One vector is turned by the same rotation once a step. Each row is the vector after some number of steps, and that number follows the row.
The counts run from 0 to 115.
[ 4.63  1.72  0.36 -0.64  0.86 -1.11 -0.50 -3.71 -2.47 -0.20  1.20 -1.26
 -1.60 -5.47] : 4
[ 0.06  2.72 -2.23 -3.09 -1.39  3.11 -2.10  2.45  2.32  4.71 -0.33  1.83
 -1.12 -2.73] : 70
[ 0.70  2.40 -2.67 -3.21  0.42  1.51 -0.40  0.72  1.99  2.16 -0.09  4.58
 -0.15  2.47] : 73
[-0.01 -2.38 -5.32 -1.36 -3.04  1.62  0.88 -1.01 -0.88 -0.32  0.25  5.75
 -0.93  0.31] : 42
[ 3.41  0.55 -1.27 -0.22 -1.42 -1.36 -0.35 -4.01 -3.32 -0.33  2.55 -0.89
 -0.27 -5.11] : 14
[ 4.68  0.51 -0.20 -2.22  0.85 -1.63  1.58 -3.18 -2.32 -3.35  0.79  2.65
 -1.26  0.38] : 0
[ 0.82 -1.91 -4.19 -1.18 -4.03  1.59  1.88 -3.53 -1.90 -1.54  1.45  3.37
 -0.85 -1.16] : 33
[-0.80  5.05  1.06 -0.24 -1.24 -1.70  0.41  1.89  0.05  3.96  2.91  1.22
  1.91 -2.23] : 102
[-0.47 -1.49 -3.13 -0.80 -2.22  2.42 -1.38  0.35  0.51  4.14  0.94  1.76
 -2.29 -5.00] : 48
[ 1.84  2.85 -2.41 -4.71 -1.92  2.08 -1.01 -1.22  3.33  0.17  1.54  2.23
  1.21  2.41] : 75
[ 3.39  0.37 -0.95  0.63  3.27 -2.34  1.05 -1.24 -3.03  0.31  1.07  4.53
 -2.47 -2.14] : 8
[ 0.32 -1.02 -2.43 -3.58 -2.64  3.62 -1.87  1.14  1.82  3.45  1.36  0.46
 -0.90 -4.02] : 58
[ 0.50 -0.82 -2.20  1.27 -0.95 -0.23  0.73 -1.41 -3.23  2.45  2.16  1.92
 -1.51 -5.28] : 27
[ 0.95  5.22  0.40 -1.60 -1.61 -0.14 -1.11  0.77  1.19  4.53  2.58 -0.12
  2.10 -2.47] : 90
[ 1.49  2.04 -1.05 -3.74 -3.93  3.08 -2.03 -0.27  3.22  3.39  1.49 -0.35
 -0.74 -2.80] : 68
[ 1.27 -2.81 -4.03 -0.91 -4.42  1.05  0.37 -3.20 -1.95 -1.68  2.44  1.09
  0.08 -2.46] : 34
[ 2.02 -1.42 -1.78  0.38 -2.60 -0.53 -0.37 -3.20 -2.69  0.83  2.61 -1.32
 -1.23 -6.19] : 25
[ 0.28  5.24 -0.06 -3.26 -2.88 -0.89 -0.18 -0.43  0.58 -0.52  4.08 -0.37
  3.62  0.75] : 98
[-0.43 -0.10 -3.96 -3.67 -0.36  2.50 -0.64  1.55  2.40  2.71 -0.09  5.25
 -0.98  0.88] : 62
[ 0.13 -1.53 -2.47 -1.98 -4.66  1.86 -1.52 -0.55  0.91  2.02  1.51  0.50
 -2.46 -4.88] : 47
[ 3.24  0.78 -1.16  0.12  2.42 -2.36  2.25 -1.70 -3.07 -0.65  0.41  4.89
 -1.83 -1.09] : 9
[ 0.02  5.70  0.86 -1.20 -2.69 -1.05 -0.75  0.61  0.62  1.42  2.62 -1.53
  2.63 -2.15] : 100
[-1.54 -1.02 -3.69 -0.81 -1.55  2.14 -0.23  1.76  0.34  3.24  0.43  5.07
 -1.97 -1.87] : 50
[ 0.03  4.54 -1.11 -2.63  0.18  0.84  0.23  2.81  2.24  4.89  0.87  3.57
  0.20  0.85] : 82
[ 0.19 -2.08 -3.97 -1.32 -3.13  0.12  1.75 -2.65 -2.55 -1.62  2.54  4.32
 -0.71 -0.19] : 32
[ 0.66  4.33 -1.93 -3.02  1.17 -0.50  0.32  1.90  2.12  3.41  1.69  4.82
  0.41  1.71] : 83
[ 0.16 -2.64 -4.37 -0.46 -1.94  1.50  1.01 -0.45 -1.04  0.71  0.69  6.53
 -2.24 -0.45] : 41
[ 3.53 -0.20 -2.22 -1.15 -0.41 -1.46  1.14 -3.99 -2.96 -2.79  1.66  2.65
 -0.51 -0.47] : 11
[ 1.15  1.86 -1.60 -4.44 -3.43  2.95 -2.00 -0.10  3.08  1.43  1.23 -0.49
  0.27 -1.41] : 67
[-0.04  4.28 -0.69 -2.68 -2.14 -1.44  1.38 -0.17  0.28 -0.55  2.00  2.88
  3.80  2.74] : 96
[ 0.94  5.22 -0.86 -3.82 -1.87 -0.67  0.68 -1.69  0.64 -1.03  3.30  1.62
  3.31  2.11] : 97
[-1.06 -1.97 -2.78  0.84 -1.93  0.45  0.42 -0.19 -1.21  3.69  1.74  3.06
 -1.97 -4.54] : 38
[-0.39 -2.19 -2.19 -0.29 -2.93  1.05 -0.51 -0.11 -1.48  2.99  1.61  1.84
 -2.41 -5.77] : 37
[ 1.67 -1.54 -3.40 -3.53 -3.90  3.46 -1.06 -1.78  1.09 -0.91  0.99  3.40
 -1.00  0.74] : 54
[ 0.04  5.78  0.16 -1.85 -0.68 -0.23  0.05  1.71  1.81  4.90  2.09  0.50
  1.33 -2.07] : 91
[ 2.04  2.75 -2.10 -4.88 -2.14  2.23 -0.71 -0.55  2.94  0.36  1.21  1.49
  1.38  1.52] : 76
[ 0.40  5.11 -1.49 -1.52  0.23 -1.11  0.64  1.64  0.83  2.86  2.16  4.45
  1.46  2.45] : 94
[ 0.00  5.47  0.13 -0.78  0.12 -1.88  0.28  1.73  1.20  4.43  2.00  1.90
  1.62 -0.60] : 92
[-1.79  4.50  0.21 -0.72 -0.09 -2.04  1.65  1.60 -0.27  0.93  1.86  4.61
  2.22  2.58] : 105
[ 2.32 -1.12 -2.35 -0.98 -2.77 -0.26  1.15 -5.22 -2.23 -2.02  3.02  0.88
  0.01 -2.67] : 23
[ 1.09 -2.57 -3.07 -2.70 -5.28  2.63 -0.57 -2.71 -0.83 -1.51  1.60  1.65
 -0.59 -1.32] : 44
[ 2.32 -0.96 -2.78 -0.04  0.31 -0.67  2.66 -2.26 -3.40 -1.23  1.48  5.44
 -1.23 -0.27] : 20
[-0.79  4.60  0.68 -1.59 -4.75 -1.15  0.15 -0.16 -1.93 -1.23  3.29 -0.83
  4.01  0.31] : 109
[ 2.36 -1.78 -3.33 -0.28 -0.90 -1.33  2.68 -3.36 -2.80 -1.28  2.02  4.59
 -0.60 -1.03] : 21
[ 2.95  0.27 -0.16  0.78 -0.76 -1.57  0.43 -3.22 -3.31  1.42  2.03 -0.53
 -1.18 -5.84] : 15
[-0.29  4.67 -1.08 -2.50 -0.35 -0.50  1.40  1.12  0.36  1.14  2.23  3.92
  2.19  2.62] : 95
[ 3.66  1.93  0.71  0.72  2.19 -1.33  0.54 -1.74 -2.43  2.15  0.80  2.15
 -2.94 -4.74] : 6
[ 5.35  1.00  0.99 -2.04  0.76 -1.28  0.66 -3.94 -1.83 -3.72  0.77  2.10
 -0.92 -0.99] : 1
[ 3.97  1.92  1.12  0.76  2.15 -1.70 -0.75 -2.19 -2.55  1.00  1.65  0.07
 -2.85 -5.10] : 5
[ 0.06  0.50 -2.43 -2.67 -0.92  2.78 -1.33  2.69  2.51  5.27 -0.57  3.52
 -1.91 -1.98] : 60
[ 2.45  0.18 -0.72  1.51  0.69 -1.57  0.76 -1.70 -3.87  2.17  2.44  0.66
 -2.61 -6.09] : 16
[ 0.00 -1.52 -3.08  1.03  0.16  0.03  1.60  0.03 -2.66  2.30  1.13  5.10
 -2.10 -2.44] : 29
[-0.48  4.75 -0.25 -0.89 -4.27 -1.34  0.74 -0.98 -1.11 -1.16  2.69  0.26
  4.43  1.44] : 108
[ 1.96  3.79 -1.24 -5.35 -2.57  1.24 -1.85  0.05  2.21  2.47  2.34 -1.01
  0.56 -0.95] : 78
